One turn sends every row of this set to another row. A few are shown first. Where does it send the rows asked after them?
Z316: [ -4  -7  -9  -3  -8 -11   0   1  11 -12 -19   1   4  -7   7  12   4]
Z213: [-13   1   9   5 -25 -16 -14  -9   4  18 -25  -7 -19  11   4  24   6]
Z572: [ -8  -1   1   0 -12 -12 -14 -10  10  30 -22   2 -17  -1   9  20   6]
Z553: [ -9  -2  -3   1 -12 -13   2   0   5 -21 -21   3  -7  -3   7  20   5]
Z829: [ -3   2  -1  -6 -26   6  -5  -9   4   1 -15   0 -17  -3   8  11  -5]
Z641: [ -4  -5  -8 -14 -20   6 -10   0  11   1 -20   7 -22  -3   8  21   4]
Z954: [-11   4   5  -8 -10  -6   3   2   7 -14 -22   1  10  -6   4  20   7]
Z948: [  5  -7   0   8 -13 -28 -10  -7   5  16 -24   9 -13   0   2  17   9]
Z199: [ -8 -21   0   5 -15 -13  -7  11  11   0 -22  -3   3  10   0  24  -1]
Z686: [ -6   3  11  17 -13  -7   2  16   8  -2 -23   0  -3   1   1  19   1]
Z176: [  2  -8  11  -2  -4   1  -1 -15  10   2 -18  11   4   0  -2  15   9]
Z477: [-12  -5  -2  -7  -9 -13   5  -4  10  -9 -25  -1   6  -6   9  30  -1]
Z288: [ -3   0   3 -15 -31   5  -3   4  13   5 -30  -5  -7   0   5  22  -3]
Z204: [-11   3  14   0 -14 -24 -11  -2   3  16 -27   4  -4   7  -2  36  13]
Z265: [-12 -12  12  -2  -7  -9  -1  -7  -3  -2 -17  19  -9  -8   8  27   0]
Z272: [ -7   2  14   0 -15 -22 -10   0   1  24 -22   3   9  -1   1  19   5]
Z516: [ -8   1   8  -4 -20 -11 -18  10   7  27 -26   3 -10  -2   6  11  11]
Z85: [-17   6  -1  -9 -22   7  -8   6   9   6 -17  -6 -10   0   8  28  -5]
Z943: [ -5   1   6   7 -13 -23 -18  -1  -4   9 -13  10 -10   4  -2  11  15]
Z547: [ -9   1  17  -7 -27 -12 -18  -5  -3  14 -25   6 -17   4   3  11  13]

Z641 turns into Z85
Z477 turns into Z553
Now find these:
Z516 turns into Z572
Z176 turns into Z199
Z948 turns into Z204

One turn sends every row of this set to another row. A few are shown first. Where does it send the rows asked after them?
Z156: [-4 -2 -1  2 -4 -6  4 -8  7 19 13 -8 -8]
Z789: [ -8   2  -4  -3  14  -3   1   2 -12  14   8   8   6]
Z50: [-18  -4   4  16   6   4  24  -3  14  18   9   6 -13]
Z93: [-8 -6 -3 22  8  5  6  7  0 17  2 21  3]
Z835: [-15  -8  13   3  16  -3  10   8  15  11  10  10   2]
Z639: [-23  -5   0  -4  17   8   3 -12   3   4  16   8 -14]
Z370: [ 0 -4 -9  8  7 17 23  1  3 11 14 14 -8]
Z758: [-16 -15   4   4  10  14  -3  10   7   6   8   3   5]
Z338: [ -9  -7  -9  19   4   2   1  -5 -12   6   9   4 -17]
Z723: [ 0  4 -2  1 -7 -1  1 -9  6 11 14 -3 -1]
Z105: [-14  -4   7   9  10  -7  -3  -2  15  21   6  13   5]
Z565: [-10 -11  -1  22  19  11  15   4   2  10  13  15   2]
Z478: [-24   0   3  -1  14   3  10 -14  12  11  13   8 -15]
Z842: [-3 -1 -7 -7  5 16 20  0  1 11 16 10 -9]
Z816: [-15 -15  -2   3   2  21   0   4   4   8  12  -4  -2]
Z295: [-10  10  -5   0   8   1   0  -5 -12   8   8  10   6]
Z174: [-10   0  -6  16  -4   4  -3  -6  -8   0   8   4 -14]
Z72: [ -8  -1   0  19   2  -4  12  -7  13  18   7  18 -16]

Z295 turns into Z174
Z565 turns into Z50
Z758 turns into Z370
Now find these:
Z816 turns into Z842
Z156 turns into Z789
Z105 turns into Z93

